One turning vector, and how many ticks it has turned
The counts run from 0 to 600.
[135 129 125 102 107 127 115 154 117  82 140 122 115 154 152 136 157  88
 126 175 128 167  89 183 122 144 149 139 182 131 163 139 115 137 137 169
 135  90  93 150  94]
91
[128 133 130 127 138 136 116 116  90  86 126 111 122 139 162 138 188 162
 140 169 173  86 109 130 151 158 107 128 145 122 133 161 102 174 107 161
 160 133  79 155 134]
530
[122 108 125  91 167 107  98 113  84 127  99 122  99 162 139 130 131  58
 131 170 168 105 151  54 128 114 137 146 129 160 136 159 122 149 103 126
 115 127 115 108 149]
60
[138 183 165 102 149 112 173 133 138 114 122  95 166 150 163 111 127 102
 115 156 134 135 161 117 124 118 146 137 115 101 178 104 172 149 113 124
 129 112  95 137 184]
155
[ 82 102 121 150 148 114  95  64 103 144 110 102 121 117 131 137 123 125
 144 170 141 105 117  76 117 117 140 140  91  99 130 122  72 125 112 159
 157 146 103 127 144]
514
[113 106 143 138 114 124 112 166 113 130 125 139 107 101  97 114 165 107
  90 150 132 138  79 174 117 153 150 155 150 118 154 175  88 121 177 157
 108 102 102 165  80]
99
[ 95 126 125  97 166 121 142 195 121 137 121  92 110 136 173 100 165 133
 136 148 141 131 127 130  76 128 175 114 165 167 144  89 149 136 105 118
 137 106 117 105 121]
296
[101 142 117 135 112 106 122  75 137 162 135 123 115 114 122 128 100 112
 141 132 146 145 132 170  89 105 134 114 151 119  82 161  83 110 156 151
 148 103 146 196  79]
210
[148 157 166 134 128 112  99 131 122 105 110  90 147 141 133 127 131 122
 137 167 129 148 168 148  69 141 128  89 114 122 125 126 176 162 126 120
 125  64  75 122 119]
430
[ 69 130 150 130 115 156 163 142 152 151 171 143 117 129 142 124 167 122
 132 123 107 145 152 122  91  82 145 142 134 130 139  70 134 101  91 105
 154 148  86 149 147]
15
[141 135 102  84 119 136 136 149 110  88 129 119 110 162 157 132 156 109
 123 174 134 168  98 167 158 125 135 122 189 134 156 146 111 135 141 152
 116  95  86 163 105]
90
[111 125 139 145  94 149 162 108 155 117 121 113 106 103 117 132 132  88
 102 169 113 151 136 136 124 107 183 152 113  99 179  88  75 114 150 177
 104 143 136 151 128]
380
[104 135  96  88  95 125 131 103 112 105 158 122  85 162 132 134 143 132
 152 188 146 142 116 106 181 121 126 117 158 127 137 147  86 138 137 160
 117 117  75 176 146]
82
[140 116 131 155  93 145 115 138 150 182 118 166 104 149 137 135 134 148
 101 120 125 154 162 150  70  81 146 119 173 116 137 144  83  82  98 140
 163 127 155 132 132]
476
[123 144 147 138 109 168 161  91 157 107 125 106 116  84 145 133 127  95
 114 174 120 162 126 149 121 122 185 171 138 100 166  77  89 119 135 178
 126 130 138 129 122]
384
[127 111 142 128  98 148 130 187 123 179 143 167 112 171 113 132 151  99
  92 125 125 133 169 138  85  65 142 145 163 139 145 145 107  84  99 113
 140 136 116 129 138]
471
[142 123 123 135 169 155 115 108  97 143 100  97 166 124 157 141 133  92
 149 155 144 169 109 112 120  88  58 119 164 112 128 121 117  97 114 129
 122  99 112 176  79]
226
[137 131 143 129 147 137  37  99  94 162  95 148 136 171 140  89  86 102
  99 115 112 129 136 139 114 115 132 148 124 116 126 160 111  91 117 141
 135  89 120 138 139]
339
[101 131 136 142 109 184 125 175 147 189 145 179 143 161 114 111 174 133
 120 123 153 127 154 114 106 112  94 153 160 136 122 174 124 118 107 119
 165 123 100 152 116]
465
[114 140 102 106 134  94 140  97 109 142 130 113 118 132 115 139  97  99
 127 135 128 137 145 180 107  81 161 104 177 137  88 159  86 118 150 122
 121 112 162 192  79]
208
[130 148 137 138 149 120 120 128 115 126  82 102 173 151 123 110 129 149
 127 158 129 118 166 139 101 155 123  61 141 114 117 164 163 169 142 110
 116  66 102 158 110]
435
[118 154 155 159 134 116 179  89 145 140 132 103 149 125 135  93 129 178
 133 127 138 112 162 110 127 136 138 127  86  89 135 119 130 138 139 124
 148  95 118 190 196]
146
[109 177 112 118 103 157 127 133 156 138 143 148  84 148 115 126 160 128
 132 156 179 114 172 122  80 122 115 140 151 166  71 172 119 157 122 154
 158 120 124 121 101]
191
[130 148 102  95 109 135 137 141 119 142 112 112  96 172 123 150 127 102
 105 146 155 134 172 146 110  59 143  92 152 156  84 158  91 123 140 131
 122  93 131 131  92]
200
[116 137 138 140 120 111  82  82 123 144 159 177 102 166 119  75 115 106
 137 152 120 106 133 122 114 157  98 177 121 128 142 137 101  95  95 137
 128 121 126 191 152]
350
[126 161 158 138 143  88 140 109  74 111 176 104 104  80 119 113 126 157
 160 159 149  94 168 153  78 149 127 135 117 135  95 104 123 154 136 123
 111 110  99 145 158]
418
[161 102 172 133 113 123 153 133 130  83 122 155 135 113 111 167 187 106
  88 162 126 122 150 114 115 147 164 171 123 114 165 158 121 164 102  96
 133 106  94 136 147]
262
[126 135 139 143 127  96 159  88 169 145 141 156  76  94 111 128 149 115
 131 135 148 166 141 129  56 102 123 162 138 115 124 156 110 106 118 139
 169 137 165 168 145]
487
[ 96 146 170 121 107 135  94 110 141 106 118 168  86  60 132 115 130 161
 101 147 117 134 115 156 123 195 153 125 158 116 108 145 126 140 143 137
 111  96  97 179 117]
552
[118 154 151 125 174 106 104  63 128 124  99 142  99 100 167 114 117  99
 151 132 172 133 139 102  82 149 137 156 146 122 119 163 154 139 109 142
 166 141 156 134 160]
50
[142 133 129 117 154 146  60  96  95 162  76 147 140 167 155  89  89 125
  95 116 116 120 140 127 146 108 117 138 144 120 124 169  95  99 118 129
 133  97 132 163 140]
340
[129 192 165 136 156 149 130 146 154 144  81  99 191 148 168  95 130 137
 106 152 164 107 144 122 112 161 129 113 141  96 177 150 164 148 115 146
 150 107 119 127 142]
161
[125 140 116 127 149 138 106  83  90  93 116  97 133 140 178 146 166 159
 163 169 152 106 105 128 138 154 105 134 155 113 132 126 101 164  94 159
 166 129  81 138 134]
526
[ 98  74 133 140 140 141 145 160 111 171 146 130 125 122 120  69 156 133
 140 111 111 104 153 130 121 126 181 142 136 170 114 109 116 111 153  91
 104  86 139 178 126]
577
[110  96 124 133 123 149 168 133 121 170 157 116 117 142 147  80 132 148
 157 108 114 152 178 109 146  85 166 132 124 137 128  80 117  98 139 105
 113  87 116 179 181]
584
[ 93 125  95 109  98 107 118  87 107 126 150 123  86 164 129 127 132 151
 170 180 146 101 124 113 172 144 133 110 156 133 121 158  73 144 131 159
 126 124  98 177 150]
78
[139  75 141 188 119 154 105  95  79 152 114 130 132 123 107 140 155 150
 138 152 118 120 147  99 132 100  78 117 130  84 151 128  82 106 120 139
 114 142 100 165 156]
241
[146 129 142 140 159 113 182 166 111 138 144 112 149 153 122  81 162 100
 132 116 156 144 145 144 102 104 138 172 119 118 172 165 161 134 155 132
 155 114 133 159 174]
600
[127 118 131 113 147 120 135 141  68  75 136 110 120 151 154 145 188 137
 133 169 162  77 112 137 153 147 126 137 151 133 140 147 106 168 108 140
 141 139  76 159 137]
531
[102 129 130 132 144 124  88  68  86 104 127  99 124 128 163 147 130 121
 167 181 123 121 111 121 112 128 148 151 137 112 143  87  96 135  81 165
 163 140  79 111 148]
521
[118 133 137  95 177 128 107 135  85 128 113 146 117 156 116 100 136  64
 111 109 138 131 151 135 124  87 128 173 102 133 120 199 159 140 155 117
 137 114  92 158 140]
330
[ 98 123 109 111  76 123 103  91 132 117 155 124  80 159 128 126 140 141
 162 181 151 138 115 111 154 140 125 118 145 120 128 150  83 140 133 175
 142 107  70 167 143]
81
[140 138 119 121 148 117 163  82 170 138  96 131  85 103 131 144 153 114
 113 144 168 187 136  76  99  76  92 144 125 115 120 148 115 116 116 122
 159 122 151 151 148]
492
[158 123 135 162 153 122 169 109 106 133 111  90 166 142 153  96 136 182
 126 114 104 104 169 149 124 120 160 120 113 118 133 108 106 131 123  97
 124  83 153 174 168]
139
[132 108 112 151 190 117 119  76 131 140  55  88 146 117 147 133 142 108
 125 148 157 130 109  97  90 117 131 131 134 119 142 157  89 129 111 139
 172 112 176 136  91]
503
